[[ 47  26  -3  38]
 [ 37  30 -25  16]
 [ 42  40 -48  28]]
->
[[47 26]
 [37 30]
 [42 40]]

[[ 13  20  21]
 [ 14   1  28]
 [-38 -15 -46]
 [ 20 -11 -56]
 [-27 -19 -18]]
->
[[ 13  20]
 [ 14   1]
 [-38 -15]]

[[-44   6 -11  12   6]
 [ -1  30 -16 -29  11]
 [-52 -23  -5 -11 -47]
 [ 18  17  20  18 -18]]
->
[[-44   6]
 [ -1  30]
 [-52 -23]]

[[  6  23  26 -40  53]
 [ -7  35  40 -19  62]
 [  8  15  20 -43  51]
 [  5  22  27 -40  52]]
->
[[ 6 23]
 [-7 35]
 [ 8 15]]

[[  0  37  10  43]
 [ 16   0  26  14]
 [  4  26 -20   7]
 [-19   0  -1   0]
 [ -4  48   5   0]]
->
[[ 0 37]
 [16  0]
 [ 4 26]]

[[ -9  57   1]
 [ 31 -23  14]
 [ 51   4  31]]
->
[[ -9  57]
 [ 31 -23]
 [ 51   4]]

[[ 19  23 -10  -4]
 [-17  29 -45   9]
 [ 36 -12  10 -13]
 [-27  31 -50  15]]
->
[[ 19  23]
 [-17  29]
 [ 36 -12]]

[[-37 -43   7]
 [-29 -33   0]
 [ 22  26  -7]
 [-38 -49   5]]
->
[[-37 -43]
 [-29 -33]
 [ 22  26]]
---
[[  6  25  -3  29 -24  43  29]
 [-38  21  39   6  22  21  20]
 [  2 -40 -54   3 -23  -8   9]
 [-29  23  17  12  13  18  45]
 [-15  58  31   6  53 -10   5]
 [-18  18  34  -8  14  -9  -5]]
->
[[  2 -40 -54   3 -23  -8   9]
 [-18  18  34  -8  14  -9  -5]
 [-38  21  39   6  22  21  20]
 [-29  23  17  12  13  18  45]
 [  6  25  -3  29 -24  43  29]
 [-15  58  31   6  53 -10   5]]

[[-31 -11  38   9 -26  48 -21]
 [ -7  58  18  20   6  25  24]
 [ -7 -46 -29 -24  16 -34  -8]
 [  1  39  17  22   4  30  31]
 [ -6  56  21  21   7  26  29]]
->
[[ -7 -46 -29 -24  16 -34  -8]
 [-31 -11  38   9 -26  48 -21]
 [  1  39  17  22   4  30  31]
 [ -6  56  21  21   7  26  29]
 [ -7  58  18  20   6  25  24]]

[[-39  -5]
 [  9   1]
 [ 63   8]
 [-32  -4]]
->
[[-39  -5]
 [-32  -4]
 [  9   1]
 [ 63   8]]

[[-47  12]
 [-14  -3]
 [-19 -52]
 [-23   9]
 [-32 -53]
 [-20  26]
 [  0 -24]
 [-18  44]]
->
[[-32 -53]
 [-19 -52]
 [  0 -24]
 [-14  -3]
 [-23   9]
 [-47  12]
 [-20  26]
 [-18  44]]

[[ 34 -17   6   5  -3   0  16  -5 -20 -25]
 [ 24 -12 -36 -30 -27  -8 -27 -22  45   2]
 [ 19  -9 -38 -28 -23 -10 -23 -14  23  -8]
 [-16  30  26 -22  11  11 -24   9  22   3]
 [-12  18 -45  -1  -4 -20 -15 -26  24 -32]
 [-14  43  51 -26  11  15 -30  13  20   0]
 [-11  -5 -10   7  -3 -31  22 -19 -31 -45]]
->
[[ 34 -17   6   5  -3   0  16  -5 -20 -25]
 [ 24 -12 -36 -30 -27  -8 -27 -22  45   2]
 [ 19  -9 -38 -28 -23 -10 -23 -14  23  -8]
 [-11  -5 -10   7  -3 -31  22 -19 -31 -45]
 [-12  18 -45  -1  -4 -20 -15 -26  24 -32]
 [-16  30  26 -22  11  11 -24   9  22   3]
 [-14  43  51 -26  11  15 -30  13  20   0]]

[[ 30  13 -54  45 -27  -8]
 [  8 -53  45 -27  -7  31]
 [  4  37 -11 -39  43 -36]
 [ 40 -36   3  36 -17 -30]
 [  8  40 -21 -26  39 -37]
 [ 18   8 -28  18  37 -55]
 [ 28  25 -60  38 -14 -16]
 [-20  35 -39   9  42 -26]]
->
[[  8 -53  45 -27  -7  31]
 [ 40 -36   3  36 -17 -30]
 [ 18   8 -28  18  37 -55]
 [ 30  13 -54  45 -27  -8]
 [ 28  25 -60  38 -14 -16]
 [-20  35 -39   9  42 -26]
 [  4  37 -11 -39  43 -36]
 [  8  40 -21 -26  39 -37]]
---
[[-28  -6 -26 -27 -21]
 [ -8   4 -15  -8 -17]
 [ -4  46   0  25   6]]
->
[[ -4  46   0  25   6]
 [ -8   4 -15  -8 -17]
 [-28  -6 -26 -27 -21]]

[[-23  47  25 -38   1   0 -41  -4  34 -16]
 [ -4   8   1 -17  -5  -7 -11  -5   9 -10]
 [ -6   6  21  -1   5   5   1   8  -6   3]
 [ -2  12  18 -13   0   3 -10   1   6  -5]
 [ -5   9 -12 -14  -7  -6 -15  -8  17  -6]
 [-10  -5  17  19  15   3  20  13 -23  10]
 [ -7   5  -9  -9  -4  -9  -7  -7   8  -8]
 [  5   2 -31 -15 -15 -10 -18 -19  26 -12]]
->
[[-23  47  25 -38   1   0 -41  -4  34 -16]
 [ -2  12  18 -13   0   3 -10   1   6  -5]
 [ -5   9 -12 -14  -7  -6 -15  -8  17  -6]
 [ -4   8   1 -17  -5  -7 -11  -5   9 -10]
 [ -6   6  21  -1   5   5   1   8  -6   3]
 [ -7   5  -9  -9  -4  -9  -7  -7   8  -8]
 [  5   2 -31 -15 -15 -10 -18 -19  26 -12]
 [-10  -5  17  19  15   3  20  13 -23  10]]

[[-10  11]
 [ 15 -15]
 [-47  -2]
 [-38   2]
 [-29   0]
 [ 33  -6]
 [-50   7]]
->
[[-10  11]
 [-50   7]
 [-38   2]
 [-29   0]
 [-47  -2]
 [ 33  -6]
 [ 15 -15]]

[[-10  -9   7  11  10 -19 -13]
 [  1  32 -21 -16   9  37  24]
 [ 18 -31  12  -4 -24 -31 -22]
 [  1  10  21   0  12  36  15]
 [-28   8 -45  26 -38 -22  27]
 [  2 -19  59   5  47   0 -34]
 [-35 -12  -1  43 -15 -28   9]
 [ 25 -10  12 -20  -3   3 -14]]
->
[[  1  32 -21 -16   9  37  24]
 [  1  10  21   0  12  36  15]
 [-28   8 -45  26 -38 -22  27]
 [-10  -9   7  11  10 -19 -13]
 [ 25 -10  12 -20  -3   3 -14]
 [-35 -12  -1  43 -15 -28   9]
 [  2 -19  59   5  47   0 -34]
 [ 18 -31  12  -4 -24 -31 -22]]

[[ 48 -60  20  26  43 -39  16]
 [ 23 -23  13  18  18 -15  12]]
->
[[ 23 -23  13  18  18 -15  12]
 [ 48 -60  20  26  43 -39  16]]

[[ -6  35  20 -11   8 -11 -19 -19  16  29]
 [-14 -18 -14  -9 -12 -12  -5 -10 -15 -14]
 [-35  47  27 -23  14 -44 -20 -21  14  58]]
->
[[-35  47  27 -23  14 -44 -20 -21  14  58]
 [ -6  35  20 -11   8 -11 -19 -19  16  29]
 [-14 -18 -14  -9 -12 -12  -5 -10 -15 -14]]
---
[[ 14 -21 -23  -1   3]
 [ 50 -23 -15   2  -3]]
->
[3 2]

[[-13  -4 -55 -13]
 [ -4  51  16  10]
 [ -6  49  21  11]]
->
[-13  16  49]

[[-45  45]
 [-14  21]
 [-57 -30]
 [-49 -37]
 [-50  39]]
->
[ 45 -14]

[[  1  16 -35 -16   3]
 [ 49 -37   7 -55  35]
 [ 45 -41  22 -45  32]
 [ 12   1 -22 -25  12]
 [ -9  -1  16  16  -9]]
->
[  3 -55  22   1  -9]

[[  0   0  -1  13]
 [  2   6  -8   4]
 [ 17  46 -54   6]
 [  7  21 -25  22]
 [-18 -50  58 -12]]
->
[13 -8 46  7]

[[-34 -25  41  45]
 [ 42 -47 -26  -9]]
->
[ 45 -26]

[[ 12   6  -1]
 [ 53  23  22]
 [-51 -12 -23]
 [ 36  15  10]
 [ 38  17  15]]
->
[ -1  23 -51]

[[-58  25 -23]
 [-59   2 -12]
 [ 53  19  -9]]
->
[-23   2  53]
